rotation ticks, each row followed by its count of ticks:
The counts run from 0 to 188.
-48	-6	-26	6	4	-43	-59	5	-49	-32	0	0	14	-23	-1	-3	27	-20	-13	25	7	14	34	-33	8	-49	-45	-10	22	36	46	-7 -> 163
30	-20	40	-40	14	-62	2	-7	11	-18	-9	-33	-5	4	-50	-3	-18	34	-34	-16	-14	38	-31	19	-27	14	3	-33	3	-66	-20	5 -> 110
12	-53	-2	-27	-1	11	-33	41	-16	10	-6	21	-3	-18	-15	-9	-3	7	-61	-16	-23	-14	-3	36	-16	-12	-52	51	-16	65	53	5 -> 145
-12	-34	31	-25	-25	-27	-24	10	-47	12	57	-22	-8	-19	27	28	45	43	43	47	-36	-23	43	-9	44	1	11	-13	7	10	-2	3 -> 46
-49	-19	-24	-38	5	41	-29	18	-34	29	-2	-2	-28	-60	-13	46	-14	27	-5	50	-8	-19	32	-16	5	-26	45	-27	7	-29	-30	13 -> 42
-9	-35	-25	7	14	26	-40	2	-23	-31	-31	-7	18	-39	-56	21	12	-17	-10	-3	-20	35	5	-24	-21	-41	-47	4	-28	67	16	-34 -> 152
-10	35	-75	3	0	5	37	6	12	3	-20	40	-15	4	-15	48	-14	-15	39	-18	-34	13	-54	-63	39	22	-3	-13	2	-13	-23	-18 -> 75
-10	56	-36	-4	-12	-4	36	23	16	39	16	49	1	29	68	-9	29	11	20	-8	3	-39	-20	-16	41	11	-25	7	19	11	36	15 -> 71
1	12	-29	-1	-22	0	-25	-27	62	2	-21	-27	17	2	-20	-37	-9	-71	-23	7	-5	-11	6	77	23	23	-8	54	4	13	35	-12 -> 6
-18	38	45	1	8	-5	46	-45	22	-17	-12	-30	15	42	23	-28	2	-3	31	-13	27	48	-74	-12	12	31	-30	-7	1	5	29	3 -> 90
-3	-43	12	55	-54	20	-75	3	-17	-18	-17	6	7	6	24	4	-65	-26	-15	-3	-10	0	42	-1	-11	-3	52	27	-10	12	34	7 -> 20
-4	37	-35	33	-7	27	29	9	20	29	36	46	4	1	43	3	34	25	26	15	19	-56	29	-64	42	-8	7	-32	-20	8	-14	14 -> 63
-19	54	-37	17	-13	13	45	11	29	35	25	54	-16	26	60	-5	17	0	31	-4	-4	-32	-19	-34	53	37	-7	10	19	5	22	19 -> 72
-13	32	-5	12	10	35	46	-4	30	36	-41	34	-19	33	10	5	-39	-10	17	-50	-7	37	-67	-35	33	45	13	-6	4	14	-7	7 -> 83
-22	61	-53	16	-8	24	48	6	36	28	12	59	-22	13	32	15	4	-1	43	-5	-12	-12	-23	-39	47	46	1	2	18	3	-7	-4 -> 73
12	2	-7	-47	19	30	55	38	-19	82	-10	-9	23	-22	29	26	41	9	14	24	15	-27	-24	-10	27	-43	-21	0	-9	29	-17	4 -> 59
48	-7	-13	0	-13	-10	4	-10	20	-58	50	-32	-8	3	-29	1	50	6	0	-3	-24	-17	32	63	-34	12	-33	57	-14	9	-7	-32 -> 132
-45	-61	15	-9	-15	13	-47	-24	-9	14	-37	-86	42	-29	-27	11	-14	-2	-19	3	-19	21	-14	27	-5	-19	-1	4	-22	13	12	-6 -> 25
-16	-11	5	-7	14	-44	24	6	-17	75	-20	-73	76	-27	0	1	10	-32	10	12	10	-1	0	-18	35	-24	-3	-22	7	-7	-38	-5 -> 186
5	29	-67	-9	10	-23	34	25	-5	9	-22	31	1	7	-11	57	-23	1	36	-26	-19	18	-60	-72	21	-1	-16	-17	4	-8	-3	-14 -> 76
-20	12	37	46	6	3	13	4	-17	5	15	-13	39	-32	30	-8	-17	-45	14	56	6	2	56	-67	38	9	45	-31	4	-12	0	-7 -> 182
-41	-31	23	28	-38	46	-64	-23	-39	10	-6	-27	0	22	60	-14	-12	-11	-8	9	20	-14	55	29	-8	-29	48	16	-7	25	8	19 -> 29
40	-9	-16	18	-24	-20	-13	-9	22	-67	53	-22	4	3	-36	-5	48	21	-1	-6	-22	-34	44	37	-40	-2	-27	29	-20	-5	-16	-22 -> 131
-49	-43	3	-24	-31	-28	-64	-17	-50	14	7	-62	15	-3	28	7	36	27	0	17	-7	-16	30	22	6	-41	-2	-16	0	-1	-7	19 -> 36
-64	-2	-2	21	-23	81	-42	-38	-16	-22	-7	-38	-16	-24	11	9	-18	-17	4	53	19	-2	49	0	-22	-14	59	7	-3	1	-10	-9 -> 31
-72	-17	-20	-7	-3	43	-43	-23	-17	-14	-12	-56	9	-50	-24	33	2	9	-7	46	5	9	27	-2	-19	-40	26	-19	-17	-20	-14	-9 -> 33
46	-9	38	-6	31	7	12	0	40	-26	3	-10	8	-16	-69	2	-25	20	-52	-5	-1	8	8	5	-52	10	26	-35	-30	-50	-32	-4 -> 118
33	-3	-33	-41	2	27	3	23	17	7	1	8	-24	-19	-39	1	8	-6	-57	-10	-12	-35	4	75	-45	0	-27	67	-4	6	4	3 -> 135
18	32	26	-13	-4	-39	1	-12	-7	-12	-7	20	-47	67	32	-29	-38	9	-22	-32	39	17	0	33	-32	11	27	-4	46	-46	-12	48 -> 104
-13	-22	-9	19	-51	-26	-49	-9	15	-63	12	-35	28	-11	-13	4	-27	-45	5	20	-34	11	13	16	-2	21	11	43	-15	-10	56	-31 -> 13
-34	-8	-24	-6	9	-3	-38	19	-35	46	-38	26	-39	-32	-7	7	-15	-61	-29	7	-1	36	26	-8	40	-20	24	-2	57	18	-22	-2 -> 169
60	8	39	-11	7	40	32	-21	30	-10	10	-26	-12	16	-4	-21	29	-4	-19	10	23	-17	25	77	-48	21	-3	50	-19	1	-27	-8 -> 124
-34	-3	9	20	-3	-51	-44	26	-53	-15	8	18	0	-34	8	7	-12	-41	-5	35	-10	17	50	-61	24	-8	15	-31	31	8	31	-4 -> 172
-18	-44	-12	-5	8	2	-38	13	-33	-22	-29	-6	26	-30	-38	6	15	-5	-25	-6	-5	22	-2	-16	-22	-49	-61	8	-22	77	32	-29 -> 153
-47	-4	43	-2	7	-30	-5	-7	-7	18	-2	-51	14	-51	-2	-9	12	-45	10	48	-27	41	7	-16	67	21	-7	-7	26	17	9	-27 -> 175
-4	-4	37	28	-2	-12	-16	29	-41	50	-6	17	29	-19	51	-11	-36	-48	-15	17	16	-5	60	-59	33	-21	45	-20	26	3	-3	18 -> 180
7	24	-4	-13	-20	-47	37	23	-5	5	7	23	29	32	46	3	-3	12	24	-17	-9	5	-74	-40	20	25	-46	9	9	13	61	16 -> 79
0	43	-6	26	5	-12	0	-22	-14	-12	-26	40	-9	69	22	-19	-39	1	-8	-39	59	32	-19	-24	-41	-23	20	-33	11	-30	-14	39 -> 95
5	-57	-6	27	-47	12	-80	8	-15	21	-23	10	2	16	21	-1	-63	-36	-34	-26	-8	-3	29	13	-6	-7	48	26	-6	16	29	17 -> 19
-10	-52	-9	-5	-31	9	-59	2	3	44	-44	-37	15	-7	-10	6	-45	-39	-46	-31	-24	10	-11	46	5	1	20	45	2	16	19	8 -> 17
1	28	26	28	-6	-34	25	-19	0	-44	3	0	35	50	28	-9	-17	17	36	-17	22	42	-51	-59	-8	10	-29	-26	-15	-2	49	4 -> 88
3	-22	30	10	13	-21	-14	33	-41	80	-26	7	12	-19	41	-13	-28	-54	-24	1	10	4	42	-30	40	-25	31	-19	27	12	-18	26 -> 179
-31	9	15	20	11	-13	27	-10	6	25	0	-61	59	-50	-13	3	3	-40	24	48	-1	12	15	-53	37	13	13	-38	-6	-7	-25	-22 -> 184
5	-16	17	20	-4	7	7	27	-11	17	43	21	14	-26	20	26	26	52	27	28	-20	-42	45	-67	43	-11	18	-48	-23	19	-9	-5 -> 54
15	-17	-61	17	-21	-7	-59	12	27	7	-39	16	8	0	-34	0	-53	-60	-48	-37	-9	-4	20	22	-5	-15	25	23	3	-13	-1	-9 -> 9
-51	5	-29	38	12	60	-37	-28	-1	8	-35	15	-41	-34	-24	-6	6	-48	-22	-1	2	29	34	1	22	-28	-5	10	14	57	-12	-18 -> 159
